A single turn carries every row of the set below to another of its rows. Some are shown first; where does it send the rows asked next?
q_202: [2.871 1.137 -2.418 -0.114 1.515 0.035 -1.436 1.199 -1.016 3.723 1.010 -1.668 -1.188]
q_438: [1.608 1.849 -3.125 0.273 -0.843 0.903 2.314 0.722 0.037 1.458 1.648 3.125 1.374]
q_320: [-0.466 0.890 -4.793 -2.131 -2.975 -2.396 0.136 -0.780 0.872 2.667 1.273 -0.017 -0.816]
q_400: [-0.173 -2.759 -2.369 -0.613 -1.148 -1.612 -3.103 1.134 1.144 -0.708 -1.667 1.537 1.312]
q_341: [0.549 -0.035 -2.994 -3.487 1.968 -3.051 0.852 1.573 -1.483 2.060 -0.649 1.448 0.577]
q_740: [-0.572 -0.779 -3.312 -3.806 -2.830 0.418 0.434 -0.075 -2.657 -0.011 -1.542 2.587 1.494]
q_820: [1.647 1.854 -3.139 -2.476 0.639 -0.330 -0.783 -0.088 0.778 2.763 2.026 -2.628 0.480]
q_143: [1.259 -0.619 -2.684 -0.073 -0.664 1.468 1.829 1.570 -3.896 0.221 0.470 3.417 1.033]
q_159: [1.433 1.242 -2.016 -0.217 -0.926 2.685 -3.151 -1.327 -1.544 -0.043 -2.393 -0.332 1.054]
q_889: [1.955 -2.577 -3.147 -0.908 0.179 -0.416 -2.442 -1.203 0.321 -1.275 0.295 -1.821 -1.958]
q_194: [-0.418 -0.370 -3.457 -1.331 -0.412 1.457 0.185 0.563 2.254 2.614 -2.607 0.543 -1.521]
q_698: [-0.155 0.157 -3.065 -1.319 -0.739 -1.265 0.787 1.491 2.103 -0.589 1.143 -0.654 -2.632]
q_849: [-3.091 -2.747 -3.128 -2.416 -0.888 -1.395 0.730 0.790 -1.264 0.812 0.655 1.804 1.136]
q_22: [-0.104 0.368 -0.977 -0.737 1.281 -2.976 1.079 1.597 -1.581 1.495 1.014 -0.901 -2.650]
q_148: [-1.022 -1.862 -0.439 0.710 0.782 -2.142 -2.054 2.541 -1.127 -0.085 1.453 1.075 0.663]
q_922: [0.102 -1.366 -0.836 -1.141 -0.496 -0.657 -2.295 1.896 -2.516 3.649 -2.661 0.006 1.563]
q_852: [1.288 -0.905 -2.044 -1.785 0.549 1.557 -1.230 0.433 0.483 2.853 -3.105 2.522 1.072]
q_870: [1.101 2.350 -1.052 0.070 -0.658 -0.227 -1.693 2.688 -4.185 1.314 -0.695 0.762 1.666]
q_787: [1.536 0.634 -2.009 -2.511 -1.006 -1.160 -4.022 1.176 0.682 2.550 -1.935 -0.937 -0.160]
q_363: [0.040 -1.200 -2.280 -1.225 -0.718 0.327 -0.343 -1.456 -2.792 0.545 -1.908 2.802 3.500]
q_912: [1.708 0.512 -2.763 -0.395 -3.346 3.554 -2.214 -0.469 -2.502 1.932 -0.303 -0.324 -0.077]
q_910: [1.184 -0.753 -1.328 -1.561 -0.757 1.580 -3.133 1.268 -3.197 0.279 1.084 -0.928 2.564]
q_651: [1.205 -3.514 -2.919 0.155 -2.475 -1.371 -1.841 -1.741 -2.228 0.132 2.414 0.848 0.308]
q_879: [0.624 2.957 -1.476 0.613 0.874 -0.065 -0.962 1.404 0.108 3.021 -1.339 -1.337 -0.527]
q_511: [-0.199 1.873 -2.009 -1.675 0.981 -3.276 -0.318 0.640 0.476 1.555 1.605 -0.864 -1.599]
q_543: [2.279 2.740 -2.292 -0.782 0.623 1.930 -0.247 0.885 -1.040 0.725 -1.256 3.311 0.916]
q_2: [1.507 0.056 0.062 2.480 -0.565 0.140 0.194 1.681 -0.427 -0.419 1.116 1.393 -1.372]
q_252: [1.566 -1.403 -4.528 -0.353 -2.416 -1.690 1.737 -2.498 -2.599 1.506 1.088 1.030 -1.118]
q_276: [1.762 0.554 -1.158 -0.402 -0.666 -1.608 -1.590 -0.564 -4.649 0.018 1.623 0.587 2.240]
q_64: [-0.589 0.235 -1.689 -0.548 1.108 -2.442 1.448 1.531 -1.053 3.573 -0.862 2.129 1.939]
q_340: [-0.499 -1.694 -1.547 -1.934 -0.345 -1.118 -3.448 -0.738 -2.342 0.969 -2.719 -2.174 -0.361]
q_138: [0.659 -2.824 -4.013 0.055 -3.089 1.827 -0.196 -1.845 -2.058 -0.050 -0.254 0.126 1.320]
q_886: [1.374 0.770 -3.171 -1.084 -0.565 -1.543 0.840 1.328 0.152 2.867 -2.221 3.168 -2.100]
q_667: [2.268 -0.559 -1.713 1.004 -2.586 0.269 -1.006 0.296 1.897 -0.942 -1.946 1.974 -0.482]
q_342: [-2.065 -0.916 -4.155 -1.319 -1.816 -3.262 1.246 -0.021 -2.044 0.712 -0.164 2.503 0.039]
q_733: [-0.427 -0.545 -2.581 -0.242 -3.449 -2.139 1.287 1.071 -0.413 0.345 2.847 1.675 -0.294]
q_746: [-1.056 0.285 -3.497 -3.228 -0.555 0.220 -1.172 -0.477 0.042 0.403 2.069 -3.055 -0.632]
q_540: [4.041 1.662 -2.516 0.903 -1.474 0.019 -1.618 -1.257 -0.304 0.401 0.529 -1.680 -1.684]
q_190: [0.898 -1.003 -4.208 -0.648 -0.871 3.715 -0.237 -0.981 -1.967 1.600 0.811 -2.454 0.504]
q_50: [2.518 0.200 -1.678 -0.104 -0.251 1.708 -1.688 -1.182 0.479 0.442 1.517 -2.864 -0.576]
q_501: [-0.695 -1.078 -4.425 -1.472 -2.500 0.025 1.240 -2.221 -4.281 1.012 -1.398 1.294 -0.610]
q_30: [-0.209 1.512 -3.234 -3.454 -0.820 -3.884 0.931 -1.264 -1.320 2.180 0.246 1.154 -0.436]
q_209: [1.020 -1.531 -4.484 -0.998 -3.608 1.784 -1.916 -1.793 0.125 -0.209 0.306 1.051 1.974]
q_420: [1.132 -1.849 -3.167 -1.558 0.112 1.050 0.812 -2.028 -3.154 -0.524 1.822 -1.940 -0.838]

q_252 -> q_420
q_740 -> q_912
q_501 -> q_190
And these:
q_698 -> q_733
q_910 -> q_787
q_64 -> q_363
q_2 -> q_148
q_50 -> q_511
q_852 -> q_543
q_340 -> q_194
q_209 -> q_540

